Rotation paths and how fast each direction turns (degrees per step)
Each turn is a multiple of 5 degrees from 10 to 175, or 0.
Each row of a path follows its step; steps can be skipped.
Rotation 1:
step 7: [ 0.73  1.88 -1.75 -1.81  0.47  3.90  1.50 -1.32 -0.22  3.43 -0.16  0.65
 -1.11  3.03  1.27 -4.48 -1.11 -0.03  5.36 -3.03  3.77 -0.49 -0.01 -3.99
  0.28 -2.82  2.05  0.48 -2.77  2.34  2.70  2.13  3.21  6.36 -1.02 -0.49
  0.10  1.48  2.07 -1.44  2.08 -4.06  0.38  2.75]
step 14: [-0.49 -0.32 -2.68 -1.55  0.21  5.07  2.99  0.62 -0.63 -0.59 -1.81  1.33
  1.90  3.72  5.18 -3.48  4.08  3.41  6.49  0.12  3.71 -1.38  2.06 -3.08
  1.14 -2.92 -0.99  3.76 -0.95  1.04  1.47  0.25 -1.35  2.00  1.08 -0.76
 -3.58 -1.37  0.06  0.42 -0.87  0.01  2.93  0.86]
step 16: [ 1.79  0.42  0.33 -2.26 -0.35  1.26  0.58 -1.38  1.57  0.82 -2.71  4.77
 -2.03 -0.97 -0.66 -3.42  5.32  0.66  6.99 -0.25  2.91 -1.34  1.00 -3.87
  2.69 -3.28  1.08  0.95 -2.27  3.30  0.52  0.88 -3.16  1.16  2.40 -0.44
 -3.02  0.06  2.19 -0.79 -3.09 -4.57  0.26 -0.41]
step 17: [ 3.09 -3.60 -2.28 -0.98 -0.87  3.00 -2.17  0.33  1.21  0.62  3.16 -1.11
 -0.70  5.95  4.35  1.52 -7.13  1.93  0.36 -1.70  0.41 -2.32  3.69 -2.20
  0.40 -2.19  0.10  3.22  1.65  1.64  1.20 -1.53 -0.08 -0.53 -2.03 -1.67
 -3.00 -0.78  1.70 -0.31  0.68 -4.56  2.44  0.49]
step 20: [ 0.56 -1.74  2.69  1.76 -1.33 -3.65  0.08 -4.35 -2.02 -2.25  2.13 -0.31
  0.24  0.90  4.25 -1.87 -0.42  0.28 -1.29 -3.14  2.50 -1.69 -0.35 -5.00
  3.71 -3.74  0.81  0.97 -0.80  3.32 -0.81 -0.43 -1.95 -1.67  3.42  0.75
 -0.01  0.90  1.70 -3.68  2.43 -6.23  0.50  3.91]
step 22: [ 3.67 -2.14  2.15  1.83 -2.43  1.15 -1.28 -1.35 -3.66  0.67  2.22 -2.98
  2.18  5.34  5.86  0.37  0.67  3.36 -0.15 -1.34 -0.20 -2.03 -0.46 -2.63
  1.37 -0.43 -2.35  4.63 -2.60  2.92 -1.21  1.60 -1.30 -1.01  2.62  3.39
 -0.50 -2.42 -0.27 -2.34 -0.68 -5.19  1.13  1.47]
step 24: [ 2.08 -3.35 -1.97 -0.30 -3.94  1.20 -2.93 -0.91 -1.00  4.06 -0.71  0.17
 -0.70  5.38  3.20  1.04 -2.05  4.08  1.33  1.97 -0.13  0.41  1.66 -2.71
  1.98 -0.70  1.85  1.21 -1.96  1.04 -1.62  4.44 -0.43  1.70  0.86  2.27
 -2.92 -0.09  3.37 -1.33 -4.72 -5.82 -0.54  1.43]
step 28: [ 0.44  0.12 -0.27 -1.70 -4.18  0.25  2.73 -1.96  0.01 -0.98  2.22  1.98
  1.53  4.96  2.50 -5.89 -4.52  0.29  4.25 -3.78  2.11 -2.68  2.34 -0.69
  1.20 -4.27  1.21  0.13  0.36 -1.69  0.51 -0.59 -0.25  4.05 -3.05 -0.68
 -0.25  3.73  3.77 -0.17  0.17 -2.19 -0.39  2.33]
step 32: [ 0.20  3.41  0.52  0.64 -1.97  0.33 -0.18 -0.70  0.33  0.68  0.92  0.35
  2.77 -1.21  0.84  0.98  1.36 -0.13  2.99 -1.77  4.20 -2.99  1.94 -6.70
 -0.33 -2.67  1.48  3.71 -1.85  0.72  1.44  1.68  5.22  4.48  0.31  1.09
 -0.55 -3.35  2.65 -0.56 -5.21 -3.42  1.91  2.76]
Speeds:
[ 0.50  1.51  0.97  0.21 -0.36  0.84  0.72 -0.27  0.74 -0.83  0.24  0.64
  1.07 -1.81  0.35 -0.26  1.51 -1.69 -0.52 -0.77  0.97  1.27  0.26 -0.26
  0.69 -0.02  0.22 -0.26  0.07  0.05  0.71  0.15 -0.18 -0.06 -0.87 -0.12
 -0.24 -0.24 -0.35  0.12 -0.47 -1.00 -0.01  0.32] : 155
[-0.97  0.81  1.40 -0.17  0.17 -0.02 -0.16  0.05 -0.27 -0.25 -0.66  1.39
  0.54  0.33 -0.44  0.80 -0.89  0.61  1.49 -0.48 -0.88  1.05 -0.20  0.50
  0.18 -0.12  0.69 -0.63  0.87  0.02 -0.43 -0.36 -0.96  0.00  1.05 -0.76
  0.09  0.03 -0.25 -0.35 -1.78  0.10 -1.54 -0.02] : 140
[-0.59  1.61 -1.48  0.28  1.35 -0.67 -0.31 -0.80 -0.36 -0.09 -0.61 -0.09
 -0.05  0.12  0.66  0.89  0.03 -0.89  1.24  0.77  0.35 -0.35 -0.91  1.03
 -0.17  0.96 -0.40 -0.01  0.85  1.56  0.19  0.48  0.22  0.88 -1.14 -0.82
  0.65 -0.27  0.00  0.00  0.61 -0.44  0.01  0.17] : 10
[-0.18  0.04 -0.45 -1.42 -0.76 -1.64 -0.04  0.59  1.10 -0.47 -1.73 -0.13
 -0.14 -0.08 -0.11 -0.42  0.46  0.37 -0.59 -0.13  1.50 -0.48  0.86  1.35
 -0.48  0.20 -0.33 -0.88 -0.61  0.71 -0.34 -0.38 -0.40 -0.18 -0.58  1.09
  0.05  0.29  0.44 -0.68 -1.06 -0.19 -0.79 -0.83] : 140
[-0.32  0.81 -1.17  0.26 -1.14 -0.79 -0.26 -1.02 -0.12  0.78 -0.38 -0.50
  0.77 -0.87  0.18 -1.13 -0.52  0.72 -0.18  0.83  0.27  0.62 -0.17 -0.89
 -0.51 -0.64 -1.13 -1.46 -0.68 -0.99  0.34  0.51 -0.08  0.43  0.72 -1.27
  0.47  0.15  0.43  0.42 -0.70  0.18 -0.07  1.56] : 85
[-0.13  0.39  0.81 -0.47  0.47 -1.39 -0.44 -0.16  0.32 -0.06  0.65  1.20
 -0.35 -1.14 -0.14 -0.78  0.70  0.24  1.15 -0.20  0.38  0.06  0.00 -1.85
 -1.00  0.15  0.04  0.66  0.07  0.23 -0.70 -0.86 -0.39  1.55 -0.04  0.54
  0.90  0.11  0.38 -0.24  0.34  1.53  1.07 -0.56] : 155
